One turn moves each row of this set onto another row. After a few examples, where does it send each row asked below?
q974: 151, 170, 61, -267, 24, 219, 93, -131, 109, -185, 41, -320, -25, 169, -166, 59, 61, 177, 111, 6, 26, -317, 100, 13, 109, -192, -86, -298, 23
q973: -94, -29, 38, 93, -110, -73, -5, 0, 222, 251, 138, -7, -266, 100, -259, 69, 26, -18, -147, -29, -154, -210, -32, -180, 12, 23, 109, -239, -41
q517: 100, -112, 28, -151, -86, 67, 202, 22, 34, -221, -81, -329, 92, 9, 232, -142, 197, -47, -51, -122, 216, 150, -190, -73, 299, -148, 93, -234, 15
q801: 48, -1, 132, -245, -8, 121, -80, -63, 22, -51, -202, 3, -335, 45, 195, 58, -1, 112, 73, 38, 87, 68, 64, 91, 43, 126, 88, -116, 361
q904: 257, 75, 153, -61, 80, 21, 0, 10, -221, 35, 23, -111, -243, -122, -103, 25, 74, -216, -248, 6, 232, -139, 118, 54, -217, -295, -48, -198, -23
q490: -32, 109, 105, -270, -136, 167, -137, -101, 24, -6, 74, -182, -165, -10, -70, 136, -139, -118, -3, -48, 40, 46, 257, 147, 82, 80, 150, -13, -307
q885: 250, 68, -169, -2, 24, 89, -125, -103, -282, -136, 79, -193, -42, 45, 285, -241, 270, -31, 83, 9, -21, -31, 24, -195, 157, -153, 26, -79, 208
q633: 87, 82, 8, -305, -243, -14, 68, 69, -32, -45, 151, -81, 44, -98, 166, 182, 69, -137, -2, -245, 162, 198, -237, -89, 35, -352, 60, -112, -74
q616: 98, -52, -31, -104, -41, 256, 98, 138, -36, -333, -152, -110, -55, -63, -53, 92, 39, -3, -190, 10, -146, 5, 193, -113, 227, -205, 36, 152, -226
q600: 206, 51, -93, -62, -297, 20, 43, -36, -211, 12, 169, -275, -31, -266, 33, -43, 193, 10, 109, -116, -43, -86, 34, -167, -99, -164, 44, 204, -146
q553: -93, -8, 79, 62, -39, -45, -21, -87, 355, 142, 46, -57, -237, 93, -210, 53, 27, 46, -115, -17, -142, -166, 28, -184, 8, 44, 132, -332, 5
q873: 79, 203, 232, -1, 126, -29, -45, 106, 304, -194, -48, 113, 14, -13, 42, 10, -121, -62, -131, 144, -129, -181, 192, 146, -61, -226, 161, -73, 105
q735: 177, 75, 192, -98, 108, 27, 61, 40, -200, 77, 66, -108, -255, -156, -94, -9, 101, -202, -227, 27, 226, -124, 76, 23, -278, -310, -98, -161, 10
q261: -63, 143, 29, -260, -97, 162, -121, -2, -47, 57, 185, -146, -116, 34, -62, 19, -152, -51, 1, -54, 5, 19, 251, 218, 118, 44, 60, 93, -327
q588: -82, 154, 56, -247, -157, 106, -76, 8, 8, -30, 154, -155, -114, 11, -26, 112, -158, -61, 31, -51, 36, -11, 270, 236, 128, 57, 18, 64, -312
q3: -2, 36, -39, -89, 28, 31, -159, -81, -31, -43, -168, -193, 34, 33, 15, -314, 71, -133, -137, -82, -4, 214, 70, -254, 65, -405, 176, 102, -100
q121: -291, 108, 6, -251, -17, -70, 118, -49, 94, -207, 66, -148, 72, -151, 272, -15, -96, 60, -3, -28, -82, -6, -102, -200, -152, -330, -98, 43, -164
q871: -70, 7, -97, -146, -166, 59, -42, -72, 115, -25, -170, -126, 4, 19, -1, -153, 77, 184, 117, -126, -71, 114, -120, -319, 1, -402, 94, 171, 142
q482: -96, 53, -49, -72, 9, -134, -168, 62, -99, -275, 201, 64, 131, -72, 294, -183, 37, -201, -109, 144, -64, 151, 190, -29, 93, 33, -111, -134, -33
q461: -127, 39, 52, -272, -239, 49, 91, 108, 241, 73, 100, 158, 10, 59, 342, 68, 177, -106, 48, -212, -11, 75, -276, -88, -39, -74, 59, -197, 18
q538: 33, -13, 133, -218, 18, 82, -15, -1, -65, 76, -141, 8, -358, 53, 161, -102, 74, 117, 31, -26, 61, 87, 18, 101, 49, 174, -18, -66, 414
q639: -259, -26, 11, -142, 169, -93, 74, -143, 2, -125, -49, -221, -81, -11, 323, -211, 60, -26, -162, -21, -15, 93, -126, -352, -37, -144, -57, -225, -35
q92: -76, 225, -36, -195, -60, -92, -74, 211, 93, 85, 257, -153, 132, -121, 90, -95, -158, -63, 126, -71, 169, -95, 231, 64, 76, 56, -131, -17, -193
q125: -117, -70, 14, 97, -40, -21, -21, 3, 223, 244, 172, -13, -244, 88, -255, 18, -2, 40, -156, -22, -149, -143, -51, -219, 43, 11, 108, -232, -11
q90: 73, 142, 235, 21, 154, -13, 37, 170, 211, -218, 34, 78, 45, 0, 30, -94, -103, -55, -125, 97, -195, -170, 175, 160, 36, -230, 96, 65, 220
q515: 183, 200, 107, -73, 61, -23, 234, 138, 0, -21, 88, 7, 227, 186, 82, -207, -37, -165, 66, 182, -63, -243, 106, -20, 55, -44, 115, 97, 246
q805: 145, -74, 36, 27, -112, -20, 142, 12, 126, 73, -126, -108, 163, 46, -6, -312, 309, -171, -186, -145, 86, 22, -206, -14, 85, -203, 178, -288, -115
q842: -221, 251, 16, -65, 95, 78, -48, 17, 197, -265, -34, 50, -167, 43, 254, 54, 200, -45, 115, -70, -160, -93, 66, 130, 70, -266, -290, -102, 67
q378: 34, -20, 115, -179, -1, 18, -36, 14, -42, 40, -168, 13, -382, 59, 199, -29, 56, 95, -14, -17, 115, 49, 50, 58, 66, 201, -4, -154, 354
q209: 72, 88, -18, -222, 61, 281, 131, -49, 61, -155, 147, -258, -28, 165, -129, -7, 57, 253, 111, -23, 49, -325, 54, -53, 146, -198, -209, -249, 78
q321: 116, -93, -93, -33, -23, 230, -59, 60, 36, -86, 186, -176, 139, -43, -36, -78, -1, 105, 283, -147, 147, -236, 50, -237, 105, -52, -130, -131, 244
q856: 242, -51, 69, 101, 13, 32, 54, -32, -201, 43, 194, -32, 45, -83, -16, -64, -3, -274, -53, -24, 325, 20, 206, -156, -163, -174, -19, 13, 37
q379: 20, 227, -36, -188, -303, -18, 174, 234, 224, -27, 88, -51, 109, -8, -53, -210, 309, 75, 106, 132, -155, -251, 101, -168, -25, -177, -94, 71, 14
q37: -273, 57, -21, -394, -214, 58, 51, -23, 3, 162, -124, 63, 50, 13, -48, -212, 165, -68, -14, 21, -80, -18, -163, -146, -300, -203, -38, -19, -128
q956: -96, -44, 137, -133, -83, 84, 169, 103, 239, -120, -18, -63, 151, 21, 333, -230, 166, -254, -123, -60, 65, 56, -52, 91, 137, 7, 170, -146, -240
q150: -186, -107, -58, -108, -321, -148, 67, 36, 63, -92, 145, 2, -23, -220, 111, -30, 131, 133, 42, -4, -92, 52, 3, -212, -57, 199, -195, -54, 49
q778: -188, 103, 28, -393, 31, 165, 17, -48, -7, -95, -222, -14, 197, 210, 89, -452, 192, -95, -45, 100, -121, -25, -18, -91, -38, -152, -42, -107, -19
q880: -89, -29, -27, 2, 6, 57, 139, 48, 98, 35, -123, 7, -320, -96, 117, 13, 210, 69, -290, -88, -47, -14, 140, -136, -57, -31, -151, -159, -394
q766: 240, 108, 155, -173, 66, 6, 25, -68, -153, 77, -68, -125, -278, -112, -118, 77, 87, -136, -174, 79, 210, -152, 20, 18, -269, -291, 31, -277, 35
q226: 119, 167, 224, 10, 119, -10, 18, 187, 198, -217, -26, 103, 36, 83, 68, -90, -80, -63, -127, 125, -191, -247, 187, 166, 54, -171, 105, -14, 200
q750: 45, 188, -63, -59, -47, -113, -62, 160, -33, 156, 82, 36, -66, 113, 46, -352, 394, -271, -161, 224, -26, -81, 67, -236, -9, -168, 2, -233, 33
q157: -109, -33, -34, -28, -47, 103, -121, -28, -93, -86, -110, -30, -382, -10, -58, 189, 238, -197, 33, -71, -113, 81, -145, -190, 134, -264, -52, -78, 249
q264: 7, 32, -47, -77, -112, -68, 2, 178, -1, 394, 170, -106, -20, -6, -163, -118, 9, -176, 46, -1, -53, -281, -111, -251, -3, 97, 152, -131, 37
q352: 15, 66, 29, -55, 18, -194, 162, 38, 19, 168, 45, 1, -127, 92, 243, -161, 48, 43, 39, 40, 276, 81, 112, -110, 13, 199, -150, -157, 278
q428: -73, 305, -34, -150, -20, -110, -55, 9, -182, 49, -109, 18, -115, -5, -137, 43, 202, -287, -49, -6, -227, -60, -57, 225, -6, -322, -71, -45, -119
q946: 91, 59, -100, -200, -35, 63, 228, 36, -49, -28, -340, -48, -97, 127, -83, -124, 262, 260, -130, 8, -274, -146, -41, -15, 171, -7, -72, -150, -35
q678: 123, 75, -6, -157, -38, 254, 112, -68, 67, -173, 89, -265, -68, 174, -140, 59, 76, 241, 161, -58, 57, -335, 61, -37, 140, -186, -181, -249, 142
q577: 159, 166, -14, -174, -213, 24, 77, 78, 196, -21, 46, 98, 292, 96, 60, -30, 180, -31, 66, -245, -80, -42, -236, 26, -1, -416, 96, -139, 50

q352 goes to q264
q842 goes to q946
q735 goes to q261
And these:
q871 goes to q639
q461 goes to q805
q553 goes to q766
q588 goes to q226
q600 goes to q482

